One turn sends every row of this set to another row. A few are shown first. Where does it send the rows asked after them?
k_21: [ 27.7   1.7   0.1  -6.3  24.8   5.6   9.5 -18.0  35.8  -6.2  -4.2  19.3
   1.3  20.6  14.6  -1.7]
k_973: [ -4.0  44.7 -11.1 -23.0   7.3  -0.8   2.6  17.2  -0.5  -4.6   2.0  -4.9
  -4.6  -9.7  -3.6  14.6]
k_956: [-10.4  37.1 -21.0 -17.2 -10.9 -17.8  -5.8   6.1  -5.5   0.4   2.6  -4.7
 -14.0  -4.6  -4.7  13.3]
k_862: [-14.5 -40.7   4.6  17.1  -1.9   2.7  -2.1  -4.4  -4.2 -15.5  12.9  29.1
  -2.6   4.6  10.5   0.3]
k_717: [-0.8 42.6 -2.3 -3.5 -6.3 -8.1  5.9 18.1 -2.0 -7.1 16.5 -7.4 22.0 -0.5
  8.5 -8.4]
k_590: [-12.4 -39.5   8.3   4.1 -10.3  10.9   1.0 -24.5   0.0   8.4   2.4  -0.4
  15.4  -5.5 -13.2  -1.1]
k_453: [-13.1 -42.4   0.3   7.5  -4.3  -0.7 -10.9  -9.0  -3.7 -14.7  10.9  28.9
  -8.5   7.7   8.0   5.5]
k_167: [-14.6  41.7 -11.4   5.4  -5.7 -11.1  16.1  16.7  -8.1  -0.1   6.0  -3.2
  -3.0 -12.6  -0.9   2.2]
k_154: [ 15.3   1.6  -5.8   4.8  26.2   3.8  22.2 -17.9  30.3   0.9 -12.5  23.4
 -20.0   8.6   7.9   5.8]
k_474: [-10.6 -38.8   9.7   2.8 -10.3  12.5   0.2 -24.2   0.4   7.5   3.9  -1.1
  19.0  -4.1 -11.9  -3.2]
k_422: [ -9.8 -40.0   8.4  -0.7 -10.9  11.3  -2.8 -25.4   1.1   7.2   3.9  -1.5
  18.3  -3.1 -11.9  -2.3]
k_970: [-11.4 -40.2   6.9  -0.1 -11.5  10.7  -1.5 -26.2   0.3   8.0   1.8  -0.6
  14.0  -4.1 -13.2   0.1]
k_895: [  4.0  38.5 -12.8 -26.4 -11.7 -14.8 -14.9   8.2   0.0  -6.5  13.1  -9.4
  11.2   8.0   3.4   2.6]
k_467: [  1.1  45.2  -9.5 -27.9   6.4  -0.2  -3.5  16.5   1.7  -7.2   6.0  -6.3
   3.4  -4.6  -1.2  11.8]
k_890: [ -7.3 -41.9   3.4   3.5  -4.2   0.6 -16.1  -9.6  -0.7 -17.7  15.2  27.0
   2.3  13.2  11.7   1.9]
k_430: [ 21.8   0.3  -7.9  -9.3  23.5   1.7   7.2 -22.5  33.8  -2.2 -10.2  21.4
 -17.0  17.7   8.7   7.4]
k_952: [ 20.6   3.8   2.2   8.6  28.0   8.1  24.2 -13.0  32.3  -4.1  -6.1  21.9
  -2.8  11.8  12.9  -4.0]
k_189: [  1.1  46.3  -4.1 -20.7   8.7   2.3   3.5  20.7   1.3  -8.1   8.0  -6.2
   9.7  -6.8   1.5   6.2]
k_59: [ -8.6 -40.4   8.4  11.7  -2.3   3.8  -7.9  -4.3  -2.1 -18.3  16.5  27.2
   7.9  10.2  14.3  -3.7]
k_361: [ -4.4  46.8  -6.9 -15.7   9.8   2.3   9.5  20.8  -0.8  -5.7   4.7  -4.5
   2.0 -11.9  -1.2   9.6]

k_361 goes to k_189
k_167 goes to k_717
k_430 goes to k_154
And these:
k_590 goes to k_474
k_59 goes to k_890

